Each row of X is roughly a mix of the hidden directions of one of several groups.
X, 114 rows:
[[-20.4  57.6  -1.0  20.7  -6.1  13.2  -8.0 -33.9 -13.9   0.9   6.2]
 [ -2.4  35.4  28.7  13.9  25.8  26.7  20.2   1.3 -37.2   6.2  18.1]
 [ 30.6 -29.5 -29.3  -3.6  19.9 -14.6 -11.3   3.4 -32.9  34.9  -9.4]
 [ 12.9  48.5  18.3 -23.1  22.9  24.1 -22.9   2.1  18.4   7.5  20.0]
 [  8.7   3.1  11.2   3.6  -3.8 -57.3  15.8  27.5   7.9  32.1 -14.1]
 [ 59.3  11.7  12.0  19.9  -8.2 -11.4  10.7 -21.4  18.0   5.9 -22.3]
 [  8.4  17.5  22.2  -0.8   7.5  23.8  36.2 -53.1 -13.0   0.9  -4.7]
 [ 18.5  25.5  -6.6  -2.1 -22.4 -21.0  23.7 -46.7  10.6  -4.0 -31.1]
 [ -6.0   3.3 -14.8   8.4 -20.1  19.0   3.1  15.7 -50.2 -40.4  17.5]
 [ -3.2 -16.0  21.5  12.9  32.8 -39.9  -5.6 -27.8  16.2  26.3 -22.3]
 [-10.5 -30.0 -10.1  12.9  32.1  -7.8   2.5   1.4   5.7 -58.3   3.5]
 [-26.9   5.0  42.7  11.1  36.9   8.7  28.3 -28.9  -0.6  -6.9   0.1]
 [  0.3  -5.5  -1.6 -20.6   6.3 -32.7 -11.4   5.7  31.0 -27.9 -48.4]
 [ 22.1  -4.6 -16.0   8.9  -7.9 -18.7  43.1 -26.9 -18.6 -31.3  25.5]
 [-24.5  35.7   2.8 -10.2  15.0  51.8   5.0   8.7 -18.4 -22.0  -0.1]
 [ 34.6  17.7  32.8   6.1 -11.4 -13.6  21.3   8.2  23.0 -34.7  25.0]
 [ 14.5  18.4 -28.9  -2.5  -0.5  23.5   2.8 -31.3  38.8  18.5 -32.2]
 [-21.5  34.3 -14.4 -13.6 -15.7  47.5  -6.9  25.8  14.3  14.6 -12.2]
 [ 31.6  36.7  26.8 -10.7  12.9  24.3   7.5  -8.4  35.0 -20.1  11.1]
 [-25.2 -41.1  18.4  17.3  14.1 -19.0  -5.4 -22.8 -36.6  12.1 -16.2]
 [  2.5   4.4  12.8 -67.7   5.1 -13.5  14.3   5.2 -13.4  16.4  12.3]
 [ 10.5   2.5  11.2 -35.7   3.6  -3.3  -8.0  -4.3  -3.3  47.0  44.4]
 [-19.5 -27.4 -14.7   2.2   5.5  25.1  -8.4  35.2 -41.7  26.0   9.4]
 [-19.2  -1.1  16.9  16.6 -18.3  41.7  14.0 -37.7 -26.2   5.5 -21.8]
 [-10.6   2.2 -34.5 -19.5  -1.1  33.4  -7.2 -13.3 -47.4   6.4 -22.2]
 [  1.3  27.6  17.7 -37.4 -10.9  -4.9  28.4  -3.9 -12.3  11.2 -45.8]
 [ 13.6 -35.0  12.9   7.9 -44.3 -26.1 -10.9 -32.7  -4.9  16.0   8.0]
 [-32.7  -7.4 -28.3  14.5 -31.2   3.8  14.6 -10.7 -47.9  -6.2   6.0]
 [-36.8   4.8 -50.2   7.4 -21.7 -26.2 -12.7  -4.4  -1.3  22.7   0.0]
 [ 13.8  12.5   8.8  18.2 -32.2  -7.6  -4.6 -55.1   8.6 -12.5  26.2]
 [-37.5  36.9 -27.8   4.3  -1.8  -3.1 -44.9  -7.2   6.5  10.7  -5.0]
 [ 21.3  13.5   1.0  -9.1  12.2 -14.8 -21.7 -17.2  40.4  -8.0 -47.6]
 [  9.0  -9.9 -19.6 -28.9 -40.7  29.1  18.6 -13.1  17.9   1.1  32.9]
 [-49.1 -31.8   1.4  25.9 -21.3  16.3   9.2  15.1 -15.6  -7.6  19.8]
 [ 28.9 -53.0  -4.4  -3.9  14.3  -4.5  22.7 -33.6 -11.5 -10.1  -6.4]
 [ 26.7  22.5  31.4  -3.1   9.0 -27.5   8.9  13.3  32.4  14.0 -35.5]
 [-44.0   6.7  28.6   5.5  47.5  -5.4 -17.1  -8.2   0.1 -10.7 -15.1]
 [ -0.7 -16.4 -17.5  19.1 -11.2   0.8  15.3   7.9 -25.4  43.8  43.4]
 [ 15.6 -24.9  53.0   7.9   1.0  15.2  17.2 -35.0 -16.2  -8.0  -1.1]
 [ 22.1 -10.0 -30.7   5.1  -2.2 -27.9  -6.3  20.2   5.7  23.7 -49.3]
 [-22.2  10.7  16.6  -3.7 -20.1  26.2  12.4  17.7 -36.1  40.1  21.4]
 [ -8.6 -37.2  -8.1   4.3  -4.4 -15.7  -1.4  29.5 -38.6  17.2 -36.8]
 [ -3.7  -4.9   3.1 -11.5 -11.8  -4.3  24.8  33.5 -37.1  16.8 -45.7]
 [ 10.2  -8.9 -45.5   3.5  -9.1 -11.5  11.2 -43.2   1.9 -23.9  27.7]
 [  6.2  49.4   5.2  -9.1  31.5  17.1   1.1 -21.1  30.9  -1.9 -23.3]
 [ -1.5  37.1 -17.5  -1.6  -1.5 -16.9 -17.3  -1.0  17.1 -22.3 -52.5]
 [-21.5   3.5  -9.4   2.3  10.5  44.8 -10.6 -10.7 -39.3  20.0  31.0]
 [ 30.5   2.6 -12.3  -4.0 -14.8  -8.5  61.4   0.3 -11.0  -1.6 -23.1]
 [  3.2 -23.6 -39.6   7.9 -10.4 -18.3   2.2 -30.0 -23.3 -30.9  27.8]
 [ 18.2 -44.2   9.8 -19.8 -22.8  17.7  31.8  10.7 -21.6 -22.8  10.0]
 [ 45.0   2.0  -7.9   3.5  -1.1 -20.6 -14.2  39.2  -5.7  30.0  24.9]
 [-10.6 -31.8 -10.3 -27.4  11.5   1.9  46.7  27.7  -6.6  10.0  24.5]
 [  2.4 -14.3 -13.7  14.8  -7.6 -17.8  26.5  20.2 -27.1 -54.2   6.3]
 [ 20.3 -26.9 -16.1 -24.2  -8.8  20.4  -1.3 -40.5   2.4  22.0 -34.7]
 [  0.7  19.8 -57.0 -13.4  23.8   1.9   4.7  -1.6  23.6 -21.4  19.7]
 [ 53.7  19.0  -0.1  21.0 -22.9 -22.5  25.8  10.7  11.9  -8.3 -10.5]
 [ -4.2 -27.8 -12.5   0.9   8.1  -7.3 -22.6 -50.3  29.7  27.2  -9.5]
 [  2.7  -6.2  -2.9  30.2  36.3  20.9 -25.3 -13.5  -3.0  14.1  45.5]
 [-18.1 -13.4  11.7  38.7 -18.5 -10.3  -3.7 -13.5  50.5 -21.8  -2.0]
 [ -1.8 -13.3  19.0 -25.8 -10.9  11.3 -44.6   5.6  36.9  14.3  27.8]
 [ 10.8 -47.5  34.0   2.1 -24.0 -29.3 -14.2  -9.6 -14.1  18.8   0.5]
 [ -3.9 -25.9  52.4   3.3 -16.7   9.2   9.3 -29.4 -19.9  -4.8  25.5]
 [-32.6  17.0  29.8 -12.9 -38.2  15.1  11.5  15.8   5.0  20.1  30.2]
 [ -6.5 -22.6  11.5  17.1  20.1   1.9 -17.0  23.7   8.3  12.6  57.9]
 [-40.5  34.2 -18.8  13.3 -16.4   0.2 -19.4  18.9 -16.6  -2.5  34.5]
 [ 30.3  -9.5 -14.8 -34.1  29.7  -6.0 -15.7   3.6 -24.6  38.8  11.5]
 [ 16.1 -12.2 -39.7   4.8 -22.1 -11.3   8.4 -41.6  -2.0 -23.9  28.5]
 [-27.6   6.8  -0.8   1.5 -20.3   9.7   9.2  38.9 -34.6 -39.5  12.2]
 [ 38.7   4.3  38.8 -14.7   3.5 -22.5   1.6  15.6  37.8   2.3  19.3]
 [-10.0  22.6  -1.3 -31.8 -27.0  -4.1  18.7 -22.0  12.5 -38.0 -31.9]
 [  1.0 -14.0 -10.8  41.3  -4.3 -12.4  -7.0  -7.1  29.7 -46.0  23.1]
 [-21.7  -4.7   3.6 -13.2  14.9   9.3  24.1   7.7 -23.3 -18.1 -57.6]
 [-24.1 -10.7 -20.6 -11.8   0.6  -3.6  39.6  13.9 -14.1  29.2  41.6]
 [ 35.4  12.9   0.1  33.4 -22.5   5.5  16.6   4.3 -14.0  22.5  41.8]
 [ 48.6   3.2 -25.6 -12.7  -0.1 -17.1 -20.9   0.6 -10.3  23.7  35.1]
 [ 31.5  43.8  -4.4  19.9 -17.8 -20.2  -3.4 -27.2  19.8  -1.7 -24.8]
 [ -0.5  17.2  -0.7  29.2  34.7 -30.3  36.9  25.5  -4.3  21.2  -7.8]
 [ 11.6  -5.1 -27.5  29.2  12.2   3.0   8.0  -4.6 -38.0 -44.8  18.9]
 [-37.3  -2.3   5.5   2.7   5.3 -19.6  32.6 -10.3 -35.2 -23.4 -31.8]
 [-36.0   5.3 -42.7   6.0  19.4 -15.0 -12.0  29.6 -29.1 -12.9  -0.1]
 [  5.2   3.7 -42.3  -7.6  -0.2  28.5 -32.4 -24.2 -15.7  -6.8  34.5]
 [ -6.0 -24.5 -30.3 -20.3 -22.2  -9.7 -12.6  41.5   5.2 -36.8  -0.1]
 [-25.2  -1.4 -49.9 -23.9  16.0  16.7  10.3  35.0  -7.2  -7.8  12.0]
 [ 17.2 -35.3 -45.2 -18.7   1.2  -9.5 -10.4  14.0 -38.0   6.4  -0.4]
 [ 19.0  -7.7 -15.3   9.6  32.3 -14.6  12.2   3.6 -17.0 -57.8  -4.9]
 [ -6.3 -12.4   0.3 -14.7 -14.2 -10.5 -43.6  21.1  12.4 -42.2 -28.5]
 [ 25.7  12.2  11.7  43.8 -27.5 -37.2 -21.4   9.5   3.9  -8.2  13.5]
 [ 12.2  21.8  33.7  17.8  17.6  27.2 -14.8 -38.4   5.8 -30.4   6.8]
 [ -4.5  44.7  19.9  21.8 -17.1  43.5 -10.9  -9.4 -11.2 -17.5 -10.2]
 [  5.2  -5.2 -19.7  -0.2  -7.5   9.5 -48.6 -10.9  42.2  30.9   3.2]
 [-12.9  27.9 -24.9  -0.4  28.4 -26.8  -3.6 -22.6  39.0  -3.2  25.9]
 [ 22.7 -31.2  21.7  -8.3  -3.8  23.2  27.3 -45.4 -18.2   3.0  -9.6]
 [-11.8 -29.3  -6.1  -4.3  48.5 -11.3  23.0 -40.8   4.1  -3.3   8.0]
 [ 11.4   7.0  35.2   0.5 -14.4 -23.4  25.7  26.6  -3.1  46.0 -12.5]
 [ -1.2  16.9 -28.0 -14.7  19.2  16.0  -1.8  31.6  -4.9 -41.8  33.8]
 [-11.1 -23.0 -26.9  14.1   5.5 -18.1  -9.4 -13.7 -19.0  39.8 -40.8]
 [ -3.7 -22.6  12.4 -50.6  10.6  33.0  15.4 -23.6   9.5 -18.9 -11.9]
 [ 20.6  -8.8 -36.9  21.6 -13.7  -4.4 -19.4 -49.7  -3.6 -18.2  -9.3]
 [-32.4  13.5  -2.9  29.8  36.0 -17.0   6.6  39.5 -16.7  14.6   2.8]
 [ -1.3  -3.1  44.1  -3.7  -0.9  34.5   6.0   9.6 -29.9 -31.8  25.0]
 [ 31.5  37.8 -14.0  32.3 -10.3  21.4 -12.3 -20.1  -7.5  29.5 -10.2]
 [-28.2 -29.4  13.3  26.2  -9.7 -15.8   7.2  14.1  35.8 -37.7  -1.2]
 [ 14.7  16.8   9.7 -23.3  23.8  -4.3  34.5  34.5  30.9 -27.0  -5.0]
 [ 16.4  16.5  12.0  -6.4  15.9  58.2 -32.0   0.5  13.8   3.6  14.9]
 [-20.9 -40.9  -9.9  47.8  23.8   9.9 -13.0  -9.6   4.1 -13.5  14.3]
 [ -2.2  43.4  22.2 -19.6 -28.7  -0.6  11.1  16.1  30.9 -23.5 -18.5]
 [-24.9  11.4 -31.0 -19.0  29.8 -19.2 -12.4  39.0  24.0  11.2  10.6]
 [  5.9   5.6   9.2 -21.9 -31.1  23.9 -34.6 -40.9  13.9 -23.4   6.3]
 [ -3.2   9.7   8.8 -43.0  25.3  15.0   6.8  27.9 -33.9  20.1 -23.2]
 [ 32.2  16.5  20.9  -7.0  34.8 -26.2  21.9   3.0  26.7 -18.6  24.0]
 [-28.6 -10.6  -0.3 -19.0 -32.4 -28.2  30.4 -25.9 -16.0 -28.6   2.2]
 [  2.5  18.8  -1.2  -7.6  -3.2  31.7  14.2  42.3 -28.0 -36.6  16.6]
 [  4.9  25.5 -32.4 -16.9 -55.0   4.3  -1.1   7.6   3.6 -15.7  21.1]
 [ 12.6 -41.4  -8.3  17.8 -11.8 -41.3   0.8 -11.6 -38.6  -6.4  -6.7]]

Here is one row from each group, named. Which group is each of the other rows in?
[-38.1 -15.0  29.8 -19.9 -10.6  -3.3  24.6  26.0  -8.1  32.6  18.1] -> P
[-11.6   4.2 -21.0  10.9 -40.3  26.5 -37.5   5.3  17.7  17.3  27.0] -> J
[ 19.9 -22.3  25.5  20.9  -9.7 -33.2 -43.0   6.3  19.4 -11.0  15.9] -> E

[-31.7  -8.5 -26.4   4.7 -15.7 -33.9 -10.2 -36.1 -14.2  22.1 -22.9] -> E
[-44.8 -22.2  -4.5  15.0 -38.3  22.5   4.8  24.4 -19.3   1.3  10.0] -> J
[  6.4 -27.7  45.7   5.3  -7.4 -26.5  23.5 -34.7  -4.2  15.7  10.9] -> P
[  5.6  16.9  32.2   2.9  30.8  47.4   8.5  12.5 -10.1 -15.9 -26.2] -> P
[  1.2  -1.5  67.7  -2.3 -17.7  -2.6 -12.6  21.2  -3.1  12.4  11.2] -> P
[-15.3  47.9  -9.7  -0.2   1.7  13.3  -7.1  36.0  20.2  21.9 -27.9] -> P
[ -7.9 -16.7  39.3   4.4  15.7  -6.0 -26.8 -25.0  21.1  35.6 -23.9] -> P
[ 29.0  -2.5 -19.1   4.9  10.3 -34.9   5.1 -44.1  33.8  -3.9  11.5] -> P
[ 30.5  11.8 -24.8 -10.2  28.6   1.0   8.5 -15.4 -45.5 -27.9   7.2] -> J
[-19.5 -30.9  18.6   4.0 -15.7 -32.8  10.5   6.8  42.4 -23.3  17.4] -> J
[  2.9  29.6  21.8 -10.3  19.7 -22.1   3.4  24.7  20.6 -17.8  46.0] -> P
